A single turn carries every row of the set below to another of its rows. Some are shown first; where does it send the rows asked next?
k862: -0.01	2.39	1.46	0.45	0.49	0.52	-0.16	-0.50	1.59	-1.70	-2.96	0.55	3.39	1.73	-1.19	3.07	1.56	-1.07	0.97	3.59	-0.23	-2.12	2.14	2.02	0.32	1.19	-0.84	1.24	0.91	-0.30	-1.89	1.23	-2.07	-0.92	0.41	-1.18	-1.62	0.60
k583: 1.52	-2.54	-3.40	-0.22	0.67	3.19	1.28	-0.21	-2.00	0.42	-1.45	2.10	2.40	1.51	-0.55	0.45	-0.21	-1.05	2.21	-1.06	-0.56	1.78	-0.68	-0.48	-0.64	0.25	3.24	-1.48	-0.24	3.72	-0.80	-2.88	-0.73	-0.22	0.87	-0.89	0.10	-0.41
k349: -0.53	-3.30	-0.71	0.07	-1.03	-0.25	0.50	0.06	0.34	1.86	0.42	-0.84	-3.25	0.28	0.59	-2.63	-2.99	2.00	2.86	-1.38	-1.70	-0.58	-0.19	-0.89	0.25	0.03	2.04	0.74	-0.64	-0.02	-0.80	2.07	0.24	2.37	-2.45	-1.21	1.39	1.34
k582: 0.34	2.69	3.94	-1.37	1.40	2.36	1.88	1.22	3.55	0.58	-1.24	-1.72	-0.52	0.78	-0.78	-0.51	1.41	-0.78	3.08	-1.37	-1.29	1.02	-2.49	-1.08	1.89	-2.06	-1.11	0.02	1.51	-1.36	-2.08	-0.60	2.72	1.99	-1.22	-0.45	-0.22	-2.39
k206: -2.12	-1.22	-0.75	-1.62	-4.04	-0.50	0.01	0.02	1.73	-0.67	0.28	0.50	-5.17	-1.16	1.07	0.20	-1.23	-0.16	1.36	0.62	-0.91	-0.76	-0.34	0.80	0.63	1.73	1.97	1.21	-0.57	1.52	0.10	2.35	-0.24	1.34	-1.62	1.77	0.67	0.76
k688: -3.59	1.83	1.33	-1.15	1.14	-0.11	-1.85	-1.46	-0.55	-0.01	0.73	-2.37	-1.86	1.19	-0.64	-1.75	1.80	-2.67	-1.38	0.80	-1.36	2.05	0.93	0.18	-0.57	-2.19	1.17	-0.26	0.32	-3.25	0.99	1.42	2.93	-0.61	-0.49	0.78	1.91	3.63
k146: -0.20	2.90	4.13	-1.92	0.83	2.71	1.08	1.42	2.28	0.31	-1.34	0.32	1.98	1.44	-0.86	-1.01	1.00	0.32	1.55	-0.43	-1.47	1.42	-1.44	0.06	-0.02	-3.00	-0.75	-0.57	2.76	-1.92	-1.86	-1.05	2.11	3.05	-1.90	0.02	1.50	-2.73
k393: 1.43	-1.36	-4.13	0.97	0.32	4.24	-0.21	0.99	-0.81	-2.31	-0.17	0.07	2.73	0.55	1.56	0.60	1.96	-2.10	2.21	-1.90	-1.52	1.58	-0.72	-0.49	-1.15	1.26	2.06	-0.62	-1.45	-0.37	1.15	-2.91	1.48	-3.58	1.07	-0.58	1.10	0.42
k941: -0.05	2.65	-0.14	1.53	0.37	1.02	-0.44	-0.89	0.53	-2.14	-1.92	0.46	2.35	0.80	1.01	2.33	1.35	-1.76	-0.21	3.27	2.98	-1.50	3.30	2.85	0.06	0.72	-1.43	0.95	1.08	0.05	-1.13	0.77	-1.17	-1.77	0.58	-0.44	-1.86	0.99
k974: 0.56	-0.30	0.90	-0.70	-0.26	1.62	0.59	1.47	-4.00	-0.67	-1.47	-1.14	-1.56	-0.35	1.52	0.83	-1.68	1.97	-0.38	-1.66	1.76	-0.08	-1.90	1.29	-3.58	-0.59	-3.58	-2.75	1.30	0.46	1.31	-0.41	-0.28	-3.55	-0.53	-1.33	-0.90	-0.90
k867: -1.40	4.68	1.79	-0.62	0.71	1.47	0.51	0.82	1.24	-1.18	-1.35	0.88	3.11	1.60	1.39	3.90	0.79	-1.61	-0.16	2.62	0.71	-0.87	2.32	2.59	0.27	1.22	-2.11	1.08	0.91	-1.47	-1.20	-0.39	-2.02	-0.90	0.08	-1.65	-0.41	1.08
k955: 1.31	2.02	1.58	-1.57	1.29	3.53	-0.12	0.16	1.48	-0.46	-2.00	-0.09	0.80	2.04	-1.37	0.61	3.23	1.16	0.75	-1.58	-1.77	1.84	-1.05	-0.67	0.61	-1.80	-1.42	0.26	2.21	-1.67	-1.95	-2.51	2.86	3.32	-2.17	0.51	0.42	-3.27
k818: -0.08	-1.08	0.21	0.02	-3.61	-1.85	-0.46	1.48	3.01	-0.83	0.69	-1.50	-4.57	-0.74	0.51	-0.24	-1.79	0.31	1.71	-0.32	-1.94	0.03	1.61	-0.19	-0.18	0.81	1.38	0.32	0.71	1.23	-0.20	1.26	-0.99	3.21	-1.56	1.41	1.62	-0.14
k840: -3.40	2.89	-0.91	0.33	-0.60	0.26	-1.26	-1.24	-0.99	0.66	2.67	-2.02	-1.99	1.32	-1.84	-0.78	0.11	-3.22	-1.46	0.21	-0.65	3.25	0.44	0.17	-0.32	-1.69	0.93	-0.52	-1.34	-2.88	0.81	1.01	1.88	0.16	-1.09	-0.25	-0.47	4.04
k275: 0.61	-2.66	-1.33	0.08	-3.89	-1.05	1.36	0.34	2.16	-0.47	-0.41	-1.17	-4.10	-0.67	0.83	-1.27	-1.67	1.35	2.38	0.16	-1.44	-0.97	-0.83	0.22	2.11	0.20	0.92	1.88	1.52	0.60	0.34	2.27	-0.04	-0.21	-1.72	-0.11	1.18	1.11
k272: 0.82	-1.07	-3.44	2.68	1.60	1.78	0.83	-0.53	-1.08	-1.56	-1.06	1.18	0.56	1.18	2.40	2.06	0.33	-0.08	1.48	-1.63	-3.29	1.75	-1.68	1.44	-0.09	0.95	2.45	-1.53	-1.06	1.75	0.75	-3.32	0.42	-1.07	1.88	0.59	2.20	0.80
k151: -1.33	-1.85	-1.72	0.20	-4.25	-1.10	1.29	0.80	2.28	0.85	-0.07	0.53	-4.15	-0.85	-0.03	0.49	-1.35	1.21	1.76	0.30	-4.48	-0.37	-1.40	0.65	0.72	0.76	1.03	0.47	0.05	0.86	0.46	1.79	-1.17	0.70	-0.16	1.17	1.47	0.13
k442: -0.19	0.54	1.37	-2.65	0.95	1.54	-1.79	0.40	2.13	2.47	-0.86	0.30	1.86	1.39	-0.66	-1.32	1.78	0.08	1.63	-0.45	0.28	0.80	0.09	-2.15	2.67	-0.52	0.06	-0.22	-0.10	-0.85	-3.59	-2.95	1.77	2.53	-2.64	-0.55	-0.60	-1.92
k258: -1.30	0.64	-0.03	0.57	-0.23	2.12	1.94	1.05	-3.37	-0.81	0.46	-0.26	-1.35	-1.18	0.16	1.14	0.22	1.21	-0.91	-1.07	1.09	-0.38	-1.04	2.91	-4.74	0.06	-1.28	-2.71	0.96	-0.01	1.11	-0.53	-1.94	-4.75	-1.41	-0.51	-0.39	-0.69
k52: 0.80	1.41	1.26	-1.21	0.49	1.91	-0.17	1.48	0.74	-2.40	-2.12	0.46	4.12	1.70	-0.07	2.87	0.73	-2.89	0.46	3.37	-0.45	-0.58	2.71	1.83	-0.07	2.56	-1.48	0.90	0.76	-1.04	-1.69	0.31	-2.24	-0.47	1.10	0.65	-1.14	0.61
k382: 1.48	-0.52	-4.49	0.39	0.32	2.45	-0.12	1.40	-0.05	-2.53	0.14	0.79	1.63	1.56	2.13	2.80	1.50	-1.65	3.27	-0.55	-1.60	2.52	-2.27	-0.59	-0.28	-0.67	2.66	-1.64	-0.99	0.37	-0.31	-4.59	1.21	-2.07	0.97	-0.35	0.37	-0.46
k211: -0.51	-0.93	-0.98	-0.17	0.10	2.40	1.32	0.70	-3.02	-1.77	0.09	-0.11	-1.18	-1.38	1.64	0.61	-1.06	1.93	-1.09	-0.74	1.77	0.55	-1.12	1.71	-3.72	-0.60	-2.45	-2.62	1.37	1.42	2.62	1.92	-0.20	-2.12	-2.15	0.01	-0.52	-1.97
k294: -2.27	3.84	1.22	0.07	0.30	-0.46	-2.27	-1.29	-1.12	0.36	0.73	-1.09	-2.66	-0.38	0.22	-0.18	0.20	-3.25	-1.01	-0.91	-0.98	1.41	-0.26	1.29	-1.54	-0.90	0.89	-0.55	-0.10	-3.51	0.16	3.37	2.61	-0.85	-0.61	0.60	-0.70	4.75
k755: -2.41	-1.20	-0.55	-0.91	-0.03	0.89	1.05	1.02	-4.33	0.47	-0.71	-2.13	-0.91	0.66	-0.23	-0.73	-1.15	1.15	-0.93	-1.27	1.13	0.51	-1.44	1.11	-5.12	-0.18	-1.90	-3.07	1.62	-0.22	0.74	0.68	0.70	-3.88	-1.09	-0.68	-0.50	-0.75
k232: 1.53	-1.87	-3.24	0.15	1.46	2.59	0.14	0.46	-0.73	-3.62	0.31	2.44	-0.34	1.84	-0.15	0.82	0.10	-1.93	2.45	-2.13	-2.89	1.73	-0.56	-1.03	-0.30	1.86	2.41	-0.98	-0.54	1.29	1.47	-2.77	0.87	-3.05	1.62	-0.41	1.32	0.18
k388: -1.49	3.07	1.14	1.16	0.52	1.10	-1.11	-0.86	-1.42	0.71	2.29	-0.85	-0.50	0.09	-1.94	-0.93	0.04	-3.30	-0.77	0.60	-0.12	2.37	1.79	-0.18	-1.25	-0.66	-1.88	-0.79	0.18	-4.06	-0.12	2.54	2.35	-1.42	-1.00	0.51	0.29	4.19
k63: -0.22	2.09	3.47	-2.34	-0.14	2.30	-0.33	1.08	1.62	1.08	-0.50	-0.78	0.41	1.21	-0.98	-0.99	2.05	0.27	3.36	-0.31	-0.30	2.04	-1.15	0.19	2.12	-1.78	-2.05	-1.11	-0.26	-0.43	-2.99	-2.85	4.07	1.73	-2.96	1.20	0.31	-2.01
k553: -1.35	-0.67	1.74	-0.91	-0.60	1.40	0.90	0.94	-4.03	-0.24	-0.64	0.30	-1.97	-0.03	0.26	0.93	-1.51	1.91	-0.96	0.54	1.52	0.36	-0.20	3.91	-4.18	-1.53	-2.58	-1.99	2.24	-0.38	0.65	-0.06	-0.08	-3.12	-0.91	-0.68	-0.26	0.95
k472: -2.28	2.75	-0.26	-1.19	0.42	-0.52	-1.29	-1.75	-0.76	0.25	1.85	-2.18	0.27	1.72	-1.27	-0.67	0.03	-4.16	-1.04	0.82	-0.87	1.11	0.46	-0.64	0.07	-0.47	0.63	-0.11	0.20	-2.63	-0.45	2.69	2.98	0.25	-0.47	0.42	-1.90	5.15
k289: 2.04	3.14	1.86	-1.19	1.96	2.22	1.51	0.08	1.77	0.45	0.18	-0.15	0.87	0.38	0.57	1.09	2.76	-1.22	1.78	-0.71	-1.32	1.78	-1.30	-1.87	1.72	-1.36	0.48	-1.64	2.62	-1.09	-2.51	-2.72	1.62	1.58	-3.33	0.60	-1.53	-3.27
k189: -1.33	2.08	0.09	-0.44	1.14	0.66	0.01	0.27	0.40	-2.11	-2.30	0.06	4.61	1.47	0.24	2.51	0.65	0.21	1.07	3.27	1.31	-1.41	1.71	2.49	-0.01	1.78	-2.40	0.25	1.55	1.27	-1.21	0.34	-2.01	-0.36	-0.03	-1.29	-1.10	0.35
k411: -1.51	-1.37	0.26	-0.63	-0.90	-1.20	0.93	3.30	2.46	1.44	-0.06	-1.40	-5.94	-0.66	-0.03	0.56	-1.72	-0.35	1.08	-0.62	-3.18	-0.87	0.15	-0.16	0.61	2.12	0.80	1.10	0.15	-0.48	-0.77	0.87	-0.18	1.48	-2.10	-0.25	1.80	0.37
k124: 1.60	-0.56	-4.60	1.98	-0.29	3.41	0.84	1.20	-1.20	-1.33	-1.29	1.75	2.24	1.42	-0.99	1.59	-0.08	-2.56	2.07	0.63	-1.32	1.99	-1.59	-1.35	-0.62	-0.17	2.75	-0.61	-1.09	1.08	-0.94	-2.50	1.78	-1.47	2.11	-0.62	1.76	-0.97

k974 moves to -> k862
k206 moves to -> k393
k867 moves to -> k294
And these:
k583 moves to -> k442
k189 moves to -> k472
k272 moves to -> k289
k388 moves to -> k553
k688 moves to -> k211
k382 moves to -> k582
k275 moves to -> k124
k955 moves to -> k818

